Each named move below is a turn or a mirror, shown by a few rows before and after it. Which moves, in which order, take the first row of each later pair to the second? The first pair is answered.
T (before => after):
[  0 -12   0  -6  -6  -7   2   2  13   5   4  -5   5  -5   2  -4 -10  10
   4  -7   7  -9  -6  22   2   2   0  -4  -8  -3   3  -5] => [ -2 -11  -2  -6  -6  -6   3   1  14   6   2  -5   4  -5   3  -4  -9  11
   0  -7   4 -10  -5  22   3   1   2  -6  -8  -4   2  -6]
[ 0  5 -3  2 -4  4 -1 -2  1 -9  6  0 -6 -4  2 -6 -2  1 -4 -1  6  2  9 -2
  7  1 -6  6 -5  2 -2  6] => [ 1  4 -2  2 -5  3 -1 -3  0 -8  5  0 -5 -4  4 -7 -3  0 -4  0  6 -1 10 -3
  4 -1 -4  4 -7  1 -3  6]
[ 11  -1  -1  20 -21  -3  13   3  -1  -4  -5  -7   4 -22   2 -12  -7  -8
  -5   4 -11   2 -11  19   0   2  10  -6 -11   3  -5 -16] => [ 11   0  -2  20 -21  -4  11   3  -2  -3  -6  -8   5 -23   3 -11  -8  -6
  -5   3  -9   0 -10  18   0   2  12  -8 -12   3  -7 -15]
B (before => after):
[ 3  1  6 -9  2  9 -9  5 -5  0  4  3  3 21  2  8 -3 -6 -1  4  4 -1 -5 -9
  3 -2 -3  1  8 -4  7  4] => [ -1   5   5   0  -1  -1  -9   5  -7   0  -6  -5   3   5   5   7  -2  -1
 -10   4   8  -8   4   3 -12 -12   1   5   5   3 -14   2]
[-29  14   1   4   5   2 -11  11 -15 -23  12   1  -1  13   1  13   3   1
  -7   9 -14   9  11   6  -8  -6  -5  16   4  14 -11   0] => [-23  11  -7  12   5  -1  -5   4 -18 -22  14  -4   0   3  -7   8   0  -1
  -5   3 -20  17   7  12 -11  -1  -8  17   0  14  -9  -3]
[ 7 -1  1 -3 -2 -3  2  8  2  0 -4  9  3 -5 -7 -3 -2  0  5  1  5 -2 -3  6
  3 -4 -4 -3 -4  2  0 -3] => [ 7 -2  1 -2 -2 -1  1  6  0  1 -3  7  2 -2 -5 -3 -2 -3  4  3  3 -1 -4  4
  3 -3 -6 -2 -5  3  1 -3]
[  9   4  -4  21   9  -3   1   0 -13  -4 -10 -11  -4 -15  -1   1  -5  -4
   0 -14 -25   4   9 -10   0   0   8  10   6   3   6   0] => [ 10   4  -1   9  12   5  -5   4 -11  -2  -5  -4  -2   0   5   4  -4  -5
   3  -9 -28   3   3 -24  10   3   4   6  12   0  18   3]
X (before => after):
[ -8   2   5  -5   4  -1  -1   6  -7 -10   2  -1   2   5   0   4  -4   3
  -4   6  10   4  -4   8  -4  -3  -6   4  -2   1  -6   2] => [ -2  -1   3   1   1  -7  -1   3  -1  -1  -2  -1   0  -3   1   1  -3   4
  -8   3   7  -7  -1   8  -8  -6   0   1  -2   4 -13   1]
[ -5   5   8  -8   1   9  -4   1   5   2  -2   9  -5   0  -1   0  -1  -2
  -9  10   8  -9   4  -5   2  -3   7  -7  -4  -3 -11   6] => [-7  7  8 -9  2  7 -6 -1  3  2  1  8 -5  4 -2  3 -1 -4 -8 14  9 -5  4 -4
  0  0  3 -4 -4 -5 -9  7]
[ 15  -3   4  14  -4 -15  -4 -12  -1  16  -3  -5  -9 -12   8   0   4   2
  -1  -2  -7 -16   5 -14  -6  -2   6 -11   9  -2 -18  -8] => [  2   2   5 -14   9   7 -10  -9 -19  -9  15  -6   1  18   0   8   2  -1
   5  13 -12  13  -6 -18   5   8 -13   4  10  -5   5  -4]
A (before => after):
[ -4  -3   5   1  -5   1  -1 -11   0  -5  -2   5 -13   2  -4 -11  15   5
  -5  -8  10  -8   4   2  -1  -4   2  -4   4  -4 -22   9] => [ -6  -7   3  -4  -7   4   0 -11   2  -8   3   4  -9   8 -10 -12  13   5
  -2  -6  14  -1  -3   9   4   1  -5  -4   2  -7 -14   6]
[ -3 -13  -8   2  -6  16   0 -12 -10  16  23  18   7  19   6 -10  -8 -16
  12  -4 -11   0  -1 -14  17   9  -5  -9   6   6  20  -1] => [ -2  -3   0  16  -7   7  -5  -5 -11  22   3  14  -5   4  20  -5  -7 -10
   2 -12 -18 -19  17 -25   3  -5  10  -8   9  11   1   5]
[  1   4  -2  -2  -1  10   6 -11  -3  -3   3   3   5  -1 -15  -8   5 -12
   8   4  -5   4  -4  -3   7   7  -8   1   5   1   8  -1] => [  5   9   4   3   3   9   2  -6  -2   3  -5   4  -1  -3  -8  -5   5 -11
   3   2 -11  -4   7 -14   3  -1  -2   0   8   3   3   2]
Then:
(2 to 3 moves a pair)
[-14  -3  -5  -6  -1  15  -2  -5  -4 -18   9  -6  -4   8 -10   5   2   2
   4   0   2  22  -5  11   0   6  -8   9  -4   7   8   0] => [ -4  -5   0  10 -10   0  -4   0  13   5  -8   1 -11  -9   2   2   7   7
  -5  -6  11 -13   8   7  -9  -9   7  -4  -1  10 -18   2]  B, X
[ -9  -2   4  12  -5 -12 -18   8  -9   3 -12 -12  -1 -14  10  14   6  13
  -7  -3  12 -11  12  15 -19 -10   4  20  -1   3 -23   1] => [ -1 -23 -13  -1  -8  -4  -4 -11   3   7  15  -2  10   0 -13  -2   3   0
  13  -3   9  12 -18  26   9  14 -11   6  -5  -8  13 -18]  A, X, B
[  3  -9  -9  -1  -2  -1  12 -10   0  -3  20   1   6   5 -16  -9  -6  -9
  12  -3  -7  18 -16   8  15  17 -12  -4   0  -4  25 -12] => [ -2   7   0  18  -8 -19   1   1  -3   4 -11  -9  -4 -24   3   0  -3   3
 -10  -7   3 -13  12  15 -20 -13   8   3  -1   6 -25   1]  B, A, B
[ -4   8   6   7   3  -8  -1  -3   1  -5 -10 -21   0 -14  -2   2  -6   7
  -8   4   4   2   8   6 -11  -7   5  12  -1   7 -19   5] => [  4   1   2  16  -1 -13   5  -8   6   1  -7 -21  -1 -21  -6  -4  -6   6
  -2  -4  -3   8   4   4  -8  -3   5   6  -1   7 -15  -4]  X, B, X
[  9   2  -5   6   2   1   6  -5  -9   0  13   8   7   8   5  -5   6  -3
   8   0 -12   4   4 -15   8   9   7  12   2   3  16   1] => [  9   4   0   2   2   4   0  -1  -6   2   8  12   5  12   9  -1   9  -2
   6   4  -9  -3   6 -21   8   2   9   8   6   3  12   2]  X, B, X
[  4  -6 -11  -4  -3  10  -1  -9   7  14   7  11 -12  28  12 -12   5  -4
   8   1   1   4 -13 -10  14  -5  -6 -17   5   3  17  -1] => [ 11  -1 -17  20  -5  -6   6 -15   6  18  -6  -1 -20  -1  10 -18   0  -1
   3 -11 -15   1   1  -8   0  -9   2 -15   8  12   3  -7]  A, B, B
[  7   3  14  -9   2   9 -11   1  11  13   8  17   8  30   6   2  10  -5
  12   4  -3  12  -5 -22  26   2   9  -8  10  -3  15   0] => [  5  -4 -11   3  -8 -11   6 -18   4   3  13  -4  12  -3 -20 -12   7  -2
  13   0  -1  34  -9  27   4  11   2   0  -4   4   1 -13]  B, B, A
[  1  -1  -2  -1 -11  -1  -8   2   2   9  -8  14  -6  12   9   0   8   3
  -1  -5   8 -10  -5  -3   0  -9  10  -3   5  -1  -2  -2] => [ -3  -7  -8  -3 -16  -5  -3   0   1   5   0   9  -2   8   0  -2   7   3
   0  -3  14  -5 -11  14  -3  -6   5  -3   0  -1  -6  -5]  A, A, B
[ -7   7   8   2   6  -3  -5   4 -11 -13  -3 -13   2  -2   4   8  -4   5
 -11   6   0  10  10  -5 -16  -7   0   7   1  10 -10  11] => [  5  -4   1  15  -6 -15   1   0   4   6  -4 -10  -1 -16   2  -3   0   4
 -11  -4   4  -4   7   3 -14  -7   6  -5   1  12 -17   2]  A, A, X
[  9   4   4   5   1  -1  -6  -6  -6  -1  -7  -1  -2  -2   3  12   6   2
  -7  -3   1  -5   1 -12  -4 -18   4  -1   6   6 -18   1] => [  2   0  -4  -1   3   0  -2 -10 -14 -14   1  -7   5   2 -10   8   3  -1
  -3   0   0  14  -8   2  -6 -12  -5   6   1   6 -12  -2]  X, B, A
[ -9   1 -11  -1   2  12  -2 -12  -2 -18   0 -13  -4  24  -6  -1   4 -10
  -2   8   3   8  -7   8   7   6  -3  11   1   0  11   3] => [  1 -10 -17  11 -11  -2   6 -18  13  -1   1 -10  -8   7 -10  -7   5 -10
  -2   1   7  -3  -8  18   7   5   2  -4  -5   0   4  -5]  X, A
[  3   1 -11  -2  -2 -12   3  -5 -15  -8  -1  -6   1  -8  -7  -3  -3  -3
   1  -7   1   2   6   4  -9  -4   0   8  -6   3  -1   0] => [10 -6 -9 -6 -3 -4  4 -4 -6  3  7  2  0  4 -4 -5 -1 -9  9 -9  0  0  0 -9
  6  1  1 -1  0 -2 15 -2]  A, X, B
[  0  -5  -6   2 -10 -17   9  -8   1  -1   6 -10   5 -18  -5  -1   0  -5
   2  -1  -4   8   3  21  -2   6   4   6  -2  -1  -3 -14] => [-11   7   9 -18  -3   0  -8  10   0  -6   3  -4  10  10  11  12   7  -3
  -2  13  12  -4   6   6   4   1   4   9   2  -4  -5   1]  X, B, B
[-10   3  -2 -10  -1  11  -6   6  -2  -7   1   5   5  24   1   5   0  -5
  -2   8   7   1  -3 -10   8  -5  -5  -1   0  -2  10   3] => [  1  -9 -18   7 -11  -5   7  -7  10   8   0   3   2  -2 -10 -11  -2  -6
   3  -4   4  -2  -6   7   3  -1  -4 -12  -4   0   4  -8]  X, B, A
